In the rows, zero is written as 128.
One turn moves every row onto another: examples first, then more rows asked:
sak: [117  89 135 133 176 127 122 114 101 134 139 124 149 126 136 145 141 147
 104 178 178 137 144 140 130  67 125 130  87 139 133 162 145 108 133 107
 107 119 114  92 127 138 123 107 111 131 123]
mudov: [100 100 120 119 166 139 121 127  99 130 133 112 167 108 145 129 151 120
 126  89 142 120 123 136 111 147 124 118 167 114 144 187 124 102 148 111
 114 127 111  79 122 141 123 109 113 106 103]
sil: [183 111 131 106 123 127 115 141 103 114 128 119 132 176 150 140 171  79
 152 107 159 134 129 135 107 146 142 120 130 140 132 147 141  94 128 119
 145 127 116 136 119 115 118 121 133 143 120]
dipe: [121 104  88 145 125 151 143 102 113 146 117 125  99 149 134 140 154 119
 179  95 130 112 141 171 102 111 135 117 108 128 167 149 156  81 129 142
 117 130  94 111 111 113 123 123 157 155 122]
biva: [115 113 115 108 155 128 141 121 109 110 149 102 132 119 131 132 168 139
 143 110 146 127 105 118 127 162 105 103 149 126 138 147 106  93 173  95
 101 107  91  83 147 113 106  99 111 115 130]
fenen: [127 105 133 102 133 138 113 150  73 106 124 147 113 124 165 105 136 146
 130 116  96 124 142 126 114 118 140 154 139 131 128 146  95 113 119 115
 133 128 119 112 106  95 116 112 127  88 145]
Daf: [ 99  98 157 120 117 143 127 126 103 100 123 131 111 117 140 123 145 180
 121 143 110 128 137 123 133 115 156 132 113 123 126 119 139 135 141 130
 128 130 141 123 128 133 158 106 109 111 154]
lov: [111  95 138 131 172 146 162 121  88 122 149 129 130 120 129 114 157 128
 117 116 137 137 146 153 121 144 115 122 145 115 145 159  91 105 165 107
  84 108  98  94 106 102 128 117 135 104  85]
mekof: [107 126 101 123 127 139 128  96 130 134  97 126 109 153 143 127 148 121
 173  90 127 111 123 151 131 139 164 113 103 116 166 146 161  92 115 145
 100 129 108 126 125 105 129 117 138 151 111]
fudom: [132  90 163 141 101 158 108 139 100 138 147 137 103 157 167 112 152 166
 117 107 140 114 113 114 138 111 121 136 157  98 122 135 137 124 141 138
 125 129 124 111 129 122 127 132 140  69 114]
leb: [103 113  95 138 158 141 103 117 105 127 149 114 102 167 140 138 152 125
 152 123 167 136 137 102 119  98 116 113 155 135  99 171 158 105 141 125
 139  81 125 105 132 143 117 102 118  86 130]
rudur: [163 114 139 116 154 144 141 134 109 122 126 116 134 149 112  97 135 129
 140 120 149 122 103 178 116 123 128 140 112 123 180 122 114 113 125 133
 114 132 122 136  92 136 133 128 135 172 134]
Vena: [118  97 142 115 175 131 160 124 114 160 148 118 144 112 154 140 152 148
 122  87 136 143 130 120 129 146 122 104 146 127 131 132 130  70 159 132
 124 104  78  91 130 111 128 120 127 105 113]
feb: [156 110 129 126 162 152 133 137 112 141 136 130 146 168 136 119 142 135
 127  92 145 133 112 145 139 108 127 125 110 146 152 110 142 107 138 141
 115 122 107 138 121 131 133 127 136 208 123]
Tel: [125  95 157 101 174 118 116 118 100 133 130 141 143 114 157 137 143 163
 100 172 149 152 128 130 142  91 143 137  81 133 135 129 125 107 134 118
 102 124 117  98 132 112 120 113 115 140 123]
saf: [145  93 109 107 112 122 147 104 117 154 146 126 106 178 139 138 142  81
 144 111 187 133 114 130 126 153 124 110 115 150 141 152 141  89 128 106
 122 123 105 139 125 118 101 148 147 126 134]
Bofes: [116 103 137 117 157 123 120 122 101 130 138 124 140 100 148 121 150 150
 114 190 164 133 119 158 126  88 138 143  88 117 146 153 118 115 142  96
 108 133 111  89 124 129 113 128 124 121 152]
dus: [122  96 140 157 107 154 106 136  96 136 156 120  77 178 159 115 158 165
 135 128 142 121 119 112 128 108  89 118 140  99 120 148 136 114 143  97
  94 119 112 123 123 127 101 107 129  77 121]
zalib: [ 64  99 101 133 130 137 127 119 109 132 134 126  89 170 118 122 145 133
 133 162 170 118 126 138 139  99 123 123 145 127 140 176 130  86 143 125
 112 107 110 113 119 123 109 148 125  68 113]
manol: [125  88 143 136 110 147  84 133 105 124 160 137  95 172 147 145 138 171
 120 108 153  99 104 110 129 118  93 130 151 117 121 149 138 104 125 121
 119 131 126 119 134 131 100  86 128  84 111]
gozen: [131  99  95 137 133 141 126  74 104 132 132 130  86 147 124 133 145 108
 173  89 131 138 129 140 111 115 129 116 131 133 151 135 127  99 136 154
 120 122 117 111 118 116 114 114 166 182 116]
fitib: [113  85 141 151 148 145 101 119  92 133 149 144 116 113 141 118 125 158
 115 149 126 133 148 104 133  94 138 126 132 117 121 138 132 126 134 151
 134 125 137 151 105 145 162  87 133 121 136]
papo: [143 134 102 137 122 135 119  90 112 121 115 130 113 136 133  87 133 103
 169 109 129 113 113 149 142 145 156 116 117 111 168 148 138  92 116 141
 122 120 101 128 119 110 134  99 149 149 127]
Banu: [143 112 112 142 111 131 133  81  95 106 118 128 103 154 113 101 130 112
 152 104 121 134 130 142 142 120 137 110 126 141 159 134 131  80 122 141
 127 118  97 113 127 113 123 102 138 182 112]
Tupit: [135 103 132 127 167 144 105 141  84 122 144 149 117 162 157 134 131 145
 121 111 117 138 162 104 124 102 123 132 135 149 101 146 144  88 115 135
 142  91 114 123 115 102 128  75 121 102 108]
vem: [ 90  93 128 128 122 147 130 127 107 141 144 137  84 118 139 128 150 185
 140 182 125 124 128 140 130 115 131 124  96 108 143 119 134 104 154 123
 114 122 111 147 120 127 143 109 133  92 161]
gigos: [160 100 147 104 129 123 124 137 108 147 128 129 117 176 162 122 159  91
 136 120 130 152 120 130 110 157 140 123 112 128 145 142 133  74 117 120
 122 137 111 149  92  91 107 140 144 144 118]
zuki: [147 101 137 112 185 128 105 114  98 137 147 127 149  98 159 136 148 140
 124 163 167 145 126 123 119  85 133 140  98 126 124 145 129 128 140 116
 126 116 128  90 132 136 125  98 128 128 152]
tof: [104  94 114 128 176 132 126 131 103 151 147 127 149 131 135 126 145 134
 118 131 144 122 119 121 142 149 101 102 141 121 157 169 120  52 151 119
  92 113  78 118 120 105 119  87 118 111  85]
dutak: [125  95 169 126 105 135 125 130 107 125 138 120  73 169 143 133 152 180
 133 117 152 123 121 131 130 115 114 122 144 100 126 121 128 109 135 120
 109 117 116 125 121 132 111 122 125  57 109]
kigu: [131 115 117 100 150 146 139 116 124 150 120 108 125 165 132  97 144 133
 152 115 144 141  77 144 131 138 123 120  95 119 176 119 140 113 139 119
  92 126 127 130 121 138 120 139 127 177 150]
Mebi: [ 81 103 121  92 119 128 128 132 110 135 128 139  89 140 154 115 149 160
 129 140 127 122 101 112 146 126 140 136 134 130 141 131 104  87 144 131
 120 127 106 111 129  85  99 154 132  82 150]
Let: [ 96  85 118 151 123 136 104 121 104 129 155 123 110 128 126 155 133 174
 125 150 145 121 138 112 129  84 117 112 132 141 116 141 157  96 145 129
 149 124 113 134 134 164 137  87 112 131 154]
sok: [158  94 111 126 125 139 127 121  98 133 138 138 128 194 141 134 156  67
 137 116 182 134 140 128 131 135 131 114 123 146 135 165 143 105 132 118
 114 120 115 149 123 115 122 133 143 141  92]
Nus: [122 102 108 121 150 158 139 122 118 153 137 133 132 178 113 121 130 133
 132 124 165 118  97 189 133 127 111 126  91 135 178 141 162  94 131 119
 104 117 114 132 120 147 126 127 136 170 117]
moliv: [100 103 131 110 181 117 109 101 127 148 147 123 130 116 150 150 149 152
 116 176 184 143 105 120 137  92 134 128  88 126 132 144 136 115 146 118
  99 120 123  97 138 127 106 121 125 131 144]
guvu: [138  79 149 136 104 136 103 136  86 148 132 126 107 157 162 121 128 168
 122 101 142 113 129  98 135  97 104 121 157 110 130 145 129 103 116 123
 119 141 108 134 119 145 114 110 118  71 116]
duk: [129  93 132 106 103 132 140 117 113 131 136 129 113 177 142 122 150  84
 127 116 149 132 110 155 106 164 135 131 115 137 150 166 135  98 120  99
 119 145 126 119 104 105  96 160 145 136 128]
koted: [ 54  84 107 138 126 149  99 111 105 125 149 136  88 136 130 148 153 167
 132 165 142 121 128 128 126 103 123 123 119 116 131 152 137 131 159 116
  98 131 144 135 128 152 127 105 125 124 134]
Sobo: [145 111  96 116 165 144 121 117 105 151 137 121 134 153 133 127 133 118
 157  88 174 128 112 164 116 112 119 121 117 129 157 136 137 127 132 116
 112 119 118 141 117 177 122 122 137 180 136]

moliv goes to zuki
duk goes to sok
Now these:
gozen goes to papo
lov goes to tof
fudom goes to dus
Tupit goes to Mebi
Daf goes to koted
Nus goes to feb

One turn moves every row onto another: examples first, then more rows asked:
Novi: [149 108 160 136 113 124 140 134 119 114 145 106 145 133  94  98 144 130
 124 125 126  91  97  98 117 115 120  95 113 144 125 150 130 123 114 132
 124 149 150 147 133 153 124 103 119 124 119]
Sumip: [137 141 186 110 126 124 143 141 104 127 146 125 140 123 139 135 156 122
 156 142 113 137 122 139 106 170 118 133 128 182 130 158 127 164 134 100
 136 134 158 128 122 108 176 167 156 113 144]
ganan: [157 151 155 137 131 105 124 162 111 124 156 140 153 125 130 122 166 114
 162 153 119 169 117 115 111 166 127 138 145 147 137 159 123 165 122 101
 149 110 138 117 123 126 157 140 156 137 166]
fuba: [120 129 132 133 148 108 126 116 146 129  96 150 121 130 127 138 132 157
 145 180 135 122 147  88 134 184 135 132 124 131 127 145 129 133 137 118
 137 103 150 141 129  99 137 130  96 127 122]
teka: [139 110 169 136 105 122 144 126 123 111 140 111 128 136  97 106 145 121
 132 122 127  80 100 109 119 115 114 101 121 135 122 152 117 135 122 128
 115 138 155 149 134 145 126 105 112 122 117]
vuvi: [126 157 159 101 113 105 129 121 141 128 124 137 137 132 143 127 112 158
 148 132 111  99 147 135 118 116 121 190 143 165 135  98 133 142 119 100
 111 143 166 139 121 136 164 116 106 141 142]
div: [ 84 133 143 122 118 153 113 148 163 114 119 120 135 118 146 120 135 125
 150 138 160 145 112 145 141 161 120 126 172 123 107  97 105 115 137 124
  80 108 125 138 112 129 131 144 168 103 134]
likuf: [152 111 161 145 104 116 134 132 121 110 138 109 131 137  93  99 149 126
 127 128 130  93 105  98 119 114 117 103 120 127 123 151 128 133 121 128
 126 132 150 143 133 151 120  99 113 132 128]
tesi: [105 131 164 133 103 140 117 132 133 113  94  88 128 125 159 100 126 141
 134 133 156 155 130 143 130 170 127 122 155 130 107  90 146 109 137 120
 106 103 121 139 123 128 124 160 155 111 156]
bev: [143 137 172 107 138 126 138 150  99 130 153 123 161 122 135 128 156 135
 150 144 112 146 117 127 106 169 126 124 118 195 135 155 135 150 124 105
 142 147 154 123 121 117 170 166 163 112 144]
Resu: [148 164 147 129 121 102 130 133 132 131 131 137 146 122 139 102 124 156
 152 136  96 124 125 114 109 118 148 186 147 151 150  88 142 122  99 106
 128 133 143 131 127 146 153 103 108 153 160]
rati: [ 85 123 143 118 135 157 125 153 138 117 112 105 155 120 150 107 120 148
 134 132 151 159 109 140 152 173 137 106 148 159 139  93 125 100 120 126
  98 128 122 139 133 142 109 158 167 105 132]
Sikab: [121 127 117 129 164 112 123 128 143 134 104 152 143 128 123 134 131 167
 138 185 130 130 138  79 139 187 144 122 116 148 140 143 133 120 127 123
 141 121 147 138 131 110 131 127 104 127 115]
nati: [124 147 131 135 109 135 130 141 148 117  90 102 134 144 156 118 129 122
 117 122 167 176 135 128 151 164 108 125 137 148 125  84 141  96 153 109
 117 117 119 120 136 158 140 140 151 115 123]
kade: [116 135 129 125 123 148 102 158 150 121 122 102 166 114 147  94 136 149
 129 148 156 166 117 119 131 161 130 117 153 132  99  92 146  91 123 127
 105 124 112 130 102 143 130 139 174 109 152]
Duli: [116 154 170 145 128 130 156 115 152 120 162 126 116 146 149 125 119 140
 130  91 163 105 114 119  98 131 144 130 116 136 156 111 140 162 102 102
 156 101 142 107 152 111 151 134 138 107 140]
gasu: [131 150 143  95 135 115 128 138 137 133 137 137 169 128 139 119 111 171
 139 134 108 112 137 119 125 118 133 178 130 184 152  96 138 123 102 106
 119 165 160 138 122 150 154 113 118 141 136]
mibef: [124 127 144 139 161 123 155 101 143 138 127 143 143 105 141 116 136 137
 146 171 122 117 120  86  94 179 155 130 129 136 109 128 149  99 114 116
 148 120 119 156 132 103 169 127 106 110 126]
vut: [143 167 134 137 124 133 117 141 162 128 156 127 123 145 126 124 140 174
 125 123 159 114 119  97 103 122 140 130 101 129 137 114 144 158 112 118
 153 112 157  77 115 108 152 119 150 108 144]
kufo: [127 158 119 134 120 159 137 148 154 124 106 110 138 119 144 112 146 118
 128 128 145 163  99 126 134 157 123 120 142 154 115  73 130  74 143 121
 104 133 115 113 121 147 159 129 167 101 116]
Nek: [137 108 154 139 115 123 140 140 124 110 143 121 138 138  90 106 146 125
 130 126 126  90  93 100 129 116 117  97 122 136 137 152 112 131 114 130
 116 141 152 146 139 155 111 101 115 129 115]
tulu: [138 146 151 131 143 113 128 168 117 124 162 153 154 125 124 132 163 110
 166 150 118 164 109 120 123 170 127 134 149 156 154 162 102 166 118 103
 136 116 145 119 129 129 151 142 158 132 150]
bir: [117 161 142 120 133 116 140 138 141 126 139 155 141 124 131 120 122 144
 161 130  94 113 115 126 128 122 146 185 159 160 171  93 108 130  98 106
 109 136 152 138 139 145 146 105 109 148 142]
leba: [116 164 131 127 134 142 126 146 169 124 164 146 122 143 121 140 137 165
 134 116 157 103 106 110 120 127 138 127 109 137 157 117 113 165 110 119
 134 116 164  82 124 106 146 121 153 104 126]
Puzeg: [102 123 142 130 167 131 159 105 150 136 131 156 140 108 138 129 131 127
 154 165 119 106 112  97 106 180 155 126 134 142 125 132 125 106 115 116
 131 120 126 159 138  98 164 127 105 106 110]
gime: [118 158 129 133 110 157 140 139 161 120 102 113 121 121 146 119 147 109
 133 123 145 156 105 136 134 156 118 128 149 142 111  76 121  82 151 118
  96 119 119 115 124 140 164 131 160  99 118]
fav: [120 149 154 140 148 137 154 130 146 126 173 127 146 142 145 116 116 153
 121  94 158 119 105 106 103 131 152 119 103 156 170 109 148 147  87 107
 164 121 136 103 154 125 142 133 148 108 136]
lesi: [110 144 126 130 119 144 135 146 151 118  95 112 138 144 152 126 126 117
 121 119 164 172 125 133 162 165 108 122 139 158 137  86 123  98 151 108
 109 121 123 124 143 158 134 140 155 112 110]

kufo goes to lesi
leba goes to Duli
Now these:
fuba goes to mibef
tesi goes to kade
Novi goes to Nek
gasu goes to bir
Sumip goes to ganan

